Turns in one plane each, and the order they were made in; the first pair answered:
q_578:
[ 1.37 -2.96 -1.47 -1.13 -3.19 -0.20 -0.32  1.10  1.06 -2.11  0.53  0.19
 -0.85 -3.13  1.05  0.63  0.42  1.48] |-> [ 1.38 -3.47 -0.64  0.37 -2.64 -0.28  0.96  0.11  1.01 -0.13  1.24  1.92
  0.03 -2.74  2.27 -1.10  0.82  1.38]
[-0.72 -0.67  1.74 -1.95  0.56  1.51 -1.06 -2.34  1.54  0.44 -1.46 -2.36
 -0.76  2.26 -2.94  0.29 -0.77 -0.60] |-> [-0.37 -0.37  0.98 -3.45 -0.77  0.46 -0.64 -0.07  1.85  0.86 -0.85 -2.82
 -1.92  0.35 -2.37  0.46 -1.50 -1.39]
[ 0.86 -2.20  3.46 -4.52 -1.61  0.60  1.44 -1.19  3.11  1.16  0.79 -2.56
 -0.13  1.55  0.51 -2.21 -3.45 -3.68] |-> [ 0.59 -2.49  4.00 -3.36 -0.76  1.08  1.54 -2.70  2.89  1.35  0.80 -1.91
  0.88  2.60  0.60 -2.76 -3.00 -3.24]
q_119:
[ 2.36 -1.38  1.67  1.07  1.29  0.96 -0.14 -0.13 -1.01  0.18  1.08  1.88
  0.61  1.17  1.53 -2.21 -0.32 -2.04] |-> [ 2.10 -1.83  2.28  0.04  0.24 -0.01  0.11  0.36 -0.71  1.68  0.99  1.30
 -0.45  0.33  1.48 -2.17 -0.79 -2.49]
[-0.67  0.22 -0.94  0.37  0.65  1.15 -2.04 -1.33 -0.57 -3.27 -2.44 -1.23
 -0.23  1.01 -1.85  1.89  0.91  1.66] |-> [ 0.79  0.63 -0.76 -0.87  0.89  1.75 -1.45 -1.00 -0.05 -4.50 -1.16 -1.56
  0.52  1.94 -0.92  0.67 -0.71  0.56]
[ 1.03 -0.80  1.36  0.65  2.04  1.65  0.39 -3.98  0.04 -0.83  0.11  0.15
  2.94  4.76 -0.17 -2.32 -1.33 -0.63] |-> [ 1.04 -1.46  2.71 -1.68  0.25  0.30  1.22 -2.85  0.96  1.13  0.31 -0.95
  1.57  3.76  0.48 -3.10 -2.91 -2.14]
[ 1.23  3.05 -1.07 -2.66  0.21 -0.15  0.25 -1.41  2.62 -3.71  3.34 -1.69
  2.17  0.52  0.40 -0.77 -1.26 -1.51] |-> [ 0.31  2.08  0.19 -4.23 -1.80 -2.16  0.65 -0.48  3.12 -0.66  3.17 -2.68
 -0.07 -1.54  0.21 -0.32 -1.40 -2.20]
q_520:
[-1.89 -1.15  0.30 -0.07 -0.93  0.26 -1.26 -0.19 -0.50  4.40  0.27  0.00
 -0.93 -0.36 -1.58  2.95  1.53  1.44] |-> [-1.45 -0.32 -1.07  0.64 -0.17  1.12 -2.13  0.12 -0.83  2.02 -0.17  0.02
 -0.56 -0.05 -2.11  4.02  1.95  2.18]
[-0.19  1.78 -1.85  0.21  2.45  0.28 -2.31 -2.49  0.19 -2.96 -2.16 -1.00
  0.64  2.59  0.18  0.35  0.33  1.04] |-> [ 0.95  1.53 -1.44 -0.60  2.61  0.43 -1.42 -2.25  0.69 -2.73 -0.85 -0.85
  1.29  3.38  1.36 -0.96 -1.13  0.01]
[-1.40  0.79 -1.89 -0.20 -0.83 -0.19 -1.88  0.80 -1.11 -0.90 -1.84  0.02
 -1.77 -2.83 -1.21  3.54  1.19  1.83] |-> [ 0.17  1.81 -2.82 -0.63  0.35  0.79 -1.89  1.25 -0.97 -3.42 -0.95 -0.11
 -0.59 -1.78 -0.62  3.21  0.29  1.43]
[ 0.36  2.35 -3.68  1.66 -0.39  0.50  0.08  2.95 -1.85 -1.47 -0.04  1.25
 -0.57 -3.21  0.57  0.94  1.26  1.17] |-> [ 1.39  2.48 -3.76  1.13 -0.05  1.10  0.64  2.93 -1.47 -2.20  0.90  1.26
  0.30 -2.36  1.39 -0.17  0.07  0.22]

(2 to 3 turns a pair)
[ 1.38 -0.64  0.76 -0.04  0.58  0.78  1.38 -1.74 -0.25 -0.36  0.02  0.07
  0.37  2.26  0.56 -2.76  0.16  0.59] |-> [ 1.54  0.11 -0.55 -2.30 -0.69  0.40  0.57  0.62  0.09 -2.35 -0.41 -2.05
 -1.19  0.85 -0.50 -0.94 -0.73  0.34] : q_578 q_578
[ 1.15  1.35 -2.21  0.20  0.22  1.91 -3.60  1.93  0.36 -3.66  0.57 -0.82
  2.05  2.18 -1.96  2.27  1.27  2.52] |-> [ 1.91  0.27 -0.33 -4.06 -2.23  0.31 -1.87  3.61  1.91 -1.30  2.00 -2.82
  0.21  1.24 -0.86  0.54 -2.04 -0.29] : q_119 q_119
[-0.80 -1.82  1.82  0.79  2.34  0.90 -0.09 -4.06 -1.46 -1.47 -2.51 -0.24
  2.57  3.55 -1.99 -1.23  0.78 -0.69] |-> [-0.91 -3.01  3.65 -1.52  0.52 -0.61  1.03 -3.35 -0.40  1.32 -1.84 -1.20
  1.28  2.84 -1.39 -2.39 -0.75 -2.59] : q_119 q_520 q_119
[-1.47 -1.55 -1.06 -1.74 -3.16 -1.36 -2.60  0.93  2.87  3.46 -1.38 -0.22
 -5.06 -3.40  0.29  0.12 -0.37 -1.54] |-> [-2.42 -1.39 -1.46  3.43  0.71  1.10 -4.60 -3.74  1.27  0.93 -3.18  1.90
 -1.99  0.36 -1.45  0.79  2.81  1.44] : q_578 q_119 q_578
[-0.16  1.43 -0.97 -3.39 -2.76 -1.01 -0.84  4.33 -0.10  0.27 -1.29 -1.96
 -0.75 -7.33  1.02  1.64 -1.35 -3.72] |-> [-1.16  0.84 -0.16  4.93  1.20  0.45  0.26 -0.66 -2.00  3.06 -1.02  4.59
  2.89 -5.22  2.92 -1.14  3.07 -0.89] : q_578 q_119 q_119
[ 1.44  0.46  0.29 -3.29 -0.94 -1.43 -0.20  1.73  1.14 -0.59  0.11 -2.68
 -0.47  0.60 -0.05  0.46 -2.72 -1.18] |-> [ 0.89 -0.85  1.93 -1.76 -0.93 -2.10  1.18  0.50  1.16  3.11  0.86 -0.74
 -0.16  0.33  1.46 -1.67 -1.86 -1.55] : q_520 q_578
[ 1.94  0.58 -0.11  0.03  0.21  0.09  1.71  0.76  0.09  0.38  2.01  0.90
  0.67 -0.10  2.04 -2.06 -1.86 -1.10] |-> [-0.29 -0.47  0.49  0.26 -1.62 -1.43  1.40  0.75 -0.07  3.10  0.51  0.82
 -1.44 -2.11  0.99 -0.38 -0.33 -0.25] : q_119 q_520
[ 2.09  1.19 -2.22  1.93  0.45  0.01  1.50  1.72 -0.92 -1.87  1.96  3.20
  0.58 -0.61  3.86 -0.47  0.43 -0.36] |-> [ 3.23  1.18 -1.40 -1.13  0.45  0.70  0.99  1.25  0.30 -3.99  1.88  0.52
  1.12  1.37  2.87 -0.37 -2.09 -1.56] : q_578 q_578 q_119
[-0.21  1.05 -1.66  2.13  0.95  0.19 -0.29  0.61 -1.49 -0.94 -0.39  2.02
  0.74 -1.19  0.31  1.62  1.71  2.52] |-> [ 1.91  1.01 -0.85  0.31  1.41  0.96  1.09  0.51 -0.50 -1.40  1.65  1.68
  2.07  0.54  2.27 -1.04 -0.89  0.19] : q_119 q_520
[-0.22  0.21 -0.40 -0.80  1.42  2.23 -3.99 -1.13 -0.01 -4.26  0.13 -0.82
  0.53  1.44 -0.86  2.39  0.41  3.59] |-> [-0.08  0.53 -0.96 -3.84 -2.05  0.03 -2.43  3.06  0.79 -1.40  1.59 -1.54
 -2.27 -2.91  0.92  2.47 -0.93  1.91] : q_578 q_520 q_119
[-1.00  0.38 -0.96  5.03 -0.33 -0.57 -1.02  0.70 -2.25  0.70 -1.46  2.60
 -1.09 -3.78 -2.07  1.61  4.55  1.11] |-> [ 3.86  1.92 -1.90  2.58  1.73  2.10  0.82  1.83 -1.05 -4.00  2.67  2.46
  2.82 -0.35  1.12 -2.04 -0.03 -1.91] : q_520 q_520 q_520
[-0.21 -0.94  1.33  2.23  0.50 -0.86  2.03  1.57  0.80  0.80  1.46 -0.07
  1.87 -0.88  1.90 -4.17 -0.86 -1.40] |-> [-2.14 -1.64  1.61  2.94 -0.49 -2.06  1.24  1.63  0.38  2.54 -0.26 -0.31
  0.13 -2.61  0.57 -2.13  1.13 -0.30] : q_119 q_520
[ 1.16  2.75 -2.67 -2.28  1.69  1.25 -1.32  1.87 -0.32 -5.60  1.20 -2.88
 -0.24  0.86  0.12  1.16 -2.65 -1.54] |-> [ 0.72  1.27 -0.80 -2.51 -0.67 -1.24  1.89  3.17  0.36  0.90  3.29 -1.03
 -2.11 -2.29  3.17 -1.68 -2.94 -3.43] : q_578 q_520
[-0.02 -0.62  1.63 -2.92 -0.35  0.00  0.11 -0.74  0.51 -0.10 -0.58 -3.06
 -0.66  0.92 -1.50  1.15 -1.79 -1.23] |-> [-0.68 -0.83  1.44 -2.50 -0.42 -0.07 -0.24 -0.79  0.18  0.27 -1.19 -2.99
 -1.12  0.72 -2.11  1.83 -1.11 -0.71] : q_520 q_520
[ 1.14  2.35  1.13  0.21  0.23  2.88 -3.17  0.07  1.79 -4.00  2.77 -0.48
  1.50 -0.07  0.50 -0.88 -1.56 -0.98] |-> [-0.81  0.10  4.22  0.47 -2.10  0.13 -1.43 -0.62  2.17  2.77  2.63  0.48
 -0.76 -2.24  1.31 -2.24 -0.65 -1.50] : q_119 q_119 q_578
[ 2.34  4.56 -1.28  0.58  2.48  2.04 -0.53 -1.47 -0.15 -0.13  4.47  2.53
  3.67  0.50  3.10 -2.55 -1.73 -0.53] |-> [ 2.12  5.57 -2.81 -1.68  2.03  2.51 -2.72 -0.11 -0.04 -4.00  2.62 -0.44
  2.60  0.39  0.52  0.76 -2.36  0.05] : q_578 q_578
[-2.08  0.62 -0.03  1.58  1.41  1.42 -2.42  0.87 -1.18 -0.42 -1.59 -0.27
 -0.26 -0.09 -2.68  0.66  1.43  1.93] |-> [ 0.81  0.94  0.71 -2.00  1.18  1.92 -0.76  2.20  0.39 -1.33  1.15 -1.38
  0.88  1.16 -0.52 -2.08 -2.50 -1.10] : q_520 q_520 q_119
[-1.59 -0.16 -0.94 -0.18 -2.27 -0.05  0.59  0.30 -0.35  0.40 -0.39  1.66
 -3.30 -3.73  0.21  3.38  0.09 -1.06] |-> [-1.38  0.11 -1.12  2.94  0.67  1.81 -0.02 -2.49 -1.18 -1.49 -0.66  3.24
 -0.79 -0.96 -0.26  2.99  1.49  0.50] : q_578 q_119 q_578
[ 0.99 -0.88  1.96  1.47  1.48  1.23  0.65 -3.30 -0.23  0.19  0.22  0.89
  1.80  1.22  0.69 -1.54 -0.54  1.08] |-> [ 0.32 -0.52  1.12  0.10  1.18  1.47 -1.26 -2.98 -0.19 -2.15 -1.53 -1.54
  0.87  1.41 -1.75  1.21 -0.59  1.70] : q_520 q_578
[ 2.14  1.00 -0.22 -2.71  0.41  0.09 -0.40 -0.30  0.43 -1.53 -0.89 -1.17
  1.08  1.08  0.33 -0.06 -1.65 -2.40] |-> [ 2.37  0.58  0.45 -1.59  0.61 -0.34  0.67 -0.61  0.34  0.47  0.00  0.42
  1.52  0.83  1.74 -1.82 -1.51 -2.77] : q_578 q_578
[ 2.93  2.88 -1.64  0.98 -1.38  1.77  0.83  2.77  0.10 -4.67  1.44  0.03
  0.75  1.39  2.47 -0.40 -2.91  1.18] |-> [ 2.78  1.37  0.62  1.64 -0.12  2.27  0.94 -0.43  0.61 -3.88  1.08  0.03
  2.11  4.50  2.05 -1.72 -2.91  1.19] : q_520 q_578 q_578
[ 1.62  0.09  0.57  1.05  1.24  0.61  0.99 -0.69  0.25 -1.89  1.71  0.69
  1.71  1.60  1.12 -0.25 -0.98 -0.53] |-> [-0.55 -1.43  2.26  0.31 -1.25 -1.83  1.00 -0.43  0.40  2.34  0.38 -0.06
 -1.26 -0.74  0.10  0.65 -0.23 -0.66] : q_119 q_520 q_520
[-0.34  1.07 -3.09  4.72  0.50 -1.71  0.85  1.70 -1.97  1.36  0.86  1.94
 -0.07 -2.64  2.69  2.61  4.07  1.74] |-> [ 2.34  2.01 -3.22  4.10  2.72  0.48  1.14  0.80 -1.47 -2.42  2.53  1.67
  2.71  0.75  3.40  0.46  1.88  0.72] : q_578 q_520 q_520
[ 1.86 -3.07  0.96 -2.32 -0.06 -1.59  2.70 -0.44 -0.59  4.17  1.86 -0.67
 -0.90  3.05  0.46 -0.54 -0.34 -1.08] |-> [-0.19 -2.92  0.07  0.96  0.45 -1.80  1.06 -1.60 -1.94  4.26 -0.33  0.55
 -1.42  2.17 -1.37  1.89  3.12  1.69] : q_520 q_119
[-0.92 -0.04 -0.27  0.31 -0.78 -0.76  0.13  0.60 -0.01  1.63  0.30  0.61
 -0.50 -1.04  0.66 -0.11  0.77 -0.21] |-> [ 0.15  0.07 -0.04  0.68  0.61  0.33  0.22 -0.69  0.05  0.28  0.95  0.82
  1.01  1.30  0.83 -1.08  0.11 -0.34] : q_578 q_119 q_119
[ 2.73  3.46 -1.83  0.16  1.28  0.03 -0.68  1.53  1.94 -3.50  0.76 -0.91
 -0.70 -0.02 -0.48  1.84 -0.97  2.03] |-> [ 3.04  2.96 -0.81 -0.51 -0.18 -1.36  1.62  2.76  2.46  0.06  2.56  0.26
 -1.62 -1.89  1.87 -0.15 -1.65  0.46] : q_578 q_520
[-3.33 -0.54  0.82 -3.10 -1.59 -1.00 -1.74  0.24  0.44  0.42 -3.66 -4.41
 -2.59 -0.53 -3.78  3.17  0.26  0.30] |-> [-2.17  1.05 -1.24 -2.00  0.38  0.87 -2.52  0.11 -0.25 -3.77 -3.49 -3.90
 -0.82  1.07 -3.93  3.70  0.37  1.26] : q_520 q_119
[-1.75 -1.32  1.15  0.72 -0.20 -0.37 -1.19 -1.49  0.44  1.36 -2.47 -0.23
 -0.86  0.19 -1.65  0.91 -0.10  0.93] |-> [-1.32 -0.32 -0.49  0.07 -0.32  0.00 -1.84 -0.05  0.50 -0.85 -2.58 -0.84
 -1.04 -0.34 -1.92  2.14 -0.45  1.02] : q_578 q_520
[-1.64  2.85  3.99 -0.59  2.44 -0.66 -0.19 -3.45  1.53  3.78 -1.60 -0.63
 -0.10 -1.18 -0.62  0.93 -0.64 -0.75] |-> [-1.93  3.54  2.57 -0.76  1.84 -0.55 -1.48 -2.21  1.24  2.17 -2.62 -1.55
 -0.85 -2.35 -1.57  3.10 -0.18 -0.12] : q_520 q_578
[-0.13  2.45 -1.69  2.67  0.13  1.60  1.42 -0.75  0.39 -1.95 -0.04  2.12
  0.90  0.17  0.43 -0.66  2.27  0.88] |-> [ 0.51  2.75 -1.84  1.48  0.18  1.99  0.98 -0.52  0.72 -3.67 -0.15  0.86
  0.99  1.04 -0.18 -0.29  1.08  0.35] : q_520 q_578
[ 1.20  2.50  1.25 -1.54  5.51  0.96 -0.35 -3.46  0.86 -2.15  0.00  0.32
 -0.17  0.04  2.82  2.36 -0.25  0.71] |-> [ 1.63  2.92  0.53 -3.59  3.50 -0.45  0.59 -0.28  1.13 -1.17  1.01 -0.15
 -1.85 -2.86  3.81  2.29 -1.22 -0.56] : q_578 q_578
[ 0.85 -1.19  1.60 -6.86 -2.99 -0.47 -0.02  3.44  1.12 -0.70  1.94 -1.82
 -1.77 -2.29  0.58 -1.44 -5.07 -2.90] |-> [-2.95 -2.16  1.73 -1.01 -3.86 -2.42  0.32  2.46 -0.93  5.17  0.39  2.68
 -3.15 -5.79  1.32 -0.44  0.76  0.09] : q_119 q_520 q_578
[ 0.37  0.11 -1.24  1.10  0.68  0.41 -1.55 -0.46 -1.02 -1.04 -0.74 -0.07
 -0.09  0.65 -1.42  1.23  0.58 -0.38] |-> [ 0.32  0.21 -1.53  1.24 -0.20 -0.53 -0.04  1.23 -1.01  0.99  0.38  0.93
 -0.55 -1.47  0.01  0.44  0.61 -1.01] : q_578 q_578 q_119
[-0.86  1.17 -2.91  2.75 -0.31  1.43 -1.63  1.05 -2.16 -1.69 -1.45  0.71
  0.77 -0.69 -1.09  1.33  0.55  1.49] |-> [ 0.78  1.97 -3.49  0.93 -0.62  1.52 -0.64  2.92 -1.53 -2.40  0.30  0.32
  1.00 -1.03  0.36  0.17 -1.53 -0.08] : q_520 q_578
[-1.09 -2.05  0.71 -3.26 -2.11 -2.47  0.33  1.94  0.82  2.49 -0.81 -2.85
 -2.80 -1.72 -0.38  0.44 -1.48 -0.96] |-> [-2.61 -1.66 -0.32  2.78 -0.16 -1.74 -0.01 -0.35 -1.30  3.42 -1.93  1.32
 -1.38 -1.78 -0.19  0.72  3.08  2.16] : q_520 q_578 q_119
[ 0.79  0.53  1.71 -2.05  2.13 -0.95 -0.78 -0.77  1.29 -3.07 -1.37 -0.96
  1.56  3.18 -0.11 -1.14 -2.51 -1.66] |-> [ 0.53 -0.40  2.74 -2.62  0.55 -2.58  0.70  0.04  1.68  0.50 -0.34 -0.16
  0.53  1.18  1.36 -2.57 -2.78 -2.93] : q_578 q_520 q_578
[-0.01 -3.09  4.14  0.88  0.85 -1.80 -1.05 -5.36  0.08  1.48 -1.18 -0.18
  0.03  3.82 -2.07 -0.14  1.16 -1.71] |-> [ 0.62 -2.55  3.04 -2.26 -2.92 -4.00  0.83 -0.31  1.02  3.64  0.88 -0.66
 -3.04 -1.32  0.26 -0.25 -0.58 -3.86] : q_578 q_578 q_578
[-0.67 -1.12  2.43  1.59 -1.25 -1.07  2.11 -1.42  0.53  5.57  0.96  1.77
  0.31 -1.47  2.61 -1.81  0.18 -1.34] |-> [ 0.49 -1.12  3.23  0.57  1.35  1.17  0.92 -4.34  1.16  1.66  0.51 -0.14
  2.80  3.52  0.93 -2.31 -1.55 -1.25] : q_578 q_119 q_119
[ 1.44 -0.58  1.99 -3.21 -0.50 -1.72  0.92  0.01  0.02  1.42  2.12 -0.59
  0.49  3.47  2.11 -2.58 -2.04 -1.67] |-> [ 0.00 -1.62  3.09 -3.02 -1.11 -2.26  0.19 -1.26 -0.04  2.93  0.74 -0.81
 -0.49  3.29  0.84 -1.66 -1.15 -0.93] : q_578 q_119
[ 3.32  1.41 -1.96 -4.50 -0.88  0.32 -1.03  3.17  1.51 -5.66  0.15 -3.99
 -0.38  0.32 -0.43  1.00 -3.55 -2.12] |-> [-0.40 -1.07  0.85 -1.79 -4.26 -3.81  1.42  3.03  0.96  4.84  0.13 -0.53
 -3.88 -4.83  1.73 -0.28 -0.37 -1.87] : q_578 q_520 q_520
[-3.92 -1.44  0.16 -1.87 -1.73 -0.44 -0.98 -0.13 -1.79 -1.57 -2.21 -2.94
 -1.39 -1.83 -0.43  4.75  1.11  0.32] |-> [-3.11 -0.34 -1.70 -0.24 -1.87 -0.69  0.14  2.08 -2.45 -1.13 -0.66 -0.47
 -1.27 -4.20  1.83  4.09  1.97  0.25] : q_520 q_578 q_119
[ 0.71  1.29 -3.11  1.59  1.04 -0.67  1.41  2.46 -1.32  0.22  0.44  2.64
  1.24 -2.37  2.70  0.46  2.43  0.73] |-> [ 1.93  1.43 -2.72  0.36  0.99 -0.47  2.11  2.95 -0.74 -0.19  1.45  2.19
  1.63 -1.88  3.50 -0.59  1.00 -0.27] : q_520 q_119
[-1.45  0.64 -1.98  1.27  2.52 -0.24 -0.55 -1.91 -1.11 -1.35  0.35 -0.74
 -2.37 -0.22 -2.77  2.29 -0.06 -0.65] |-> [-1.32  0.62 -2.24  1.35  1.16 -1.37  0.91 -0.22 -1.00  0.93  1.70  0.80
 -3.31 -2.73 -0.85  1.41 -0.01 -1.41] : q_578 q_578 q_520
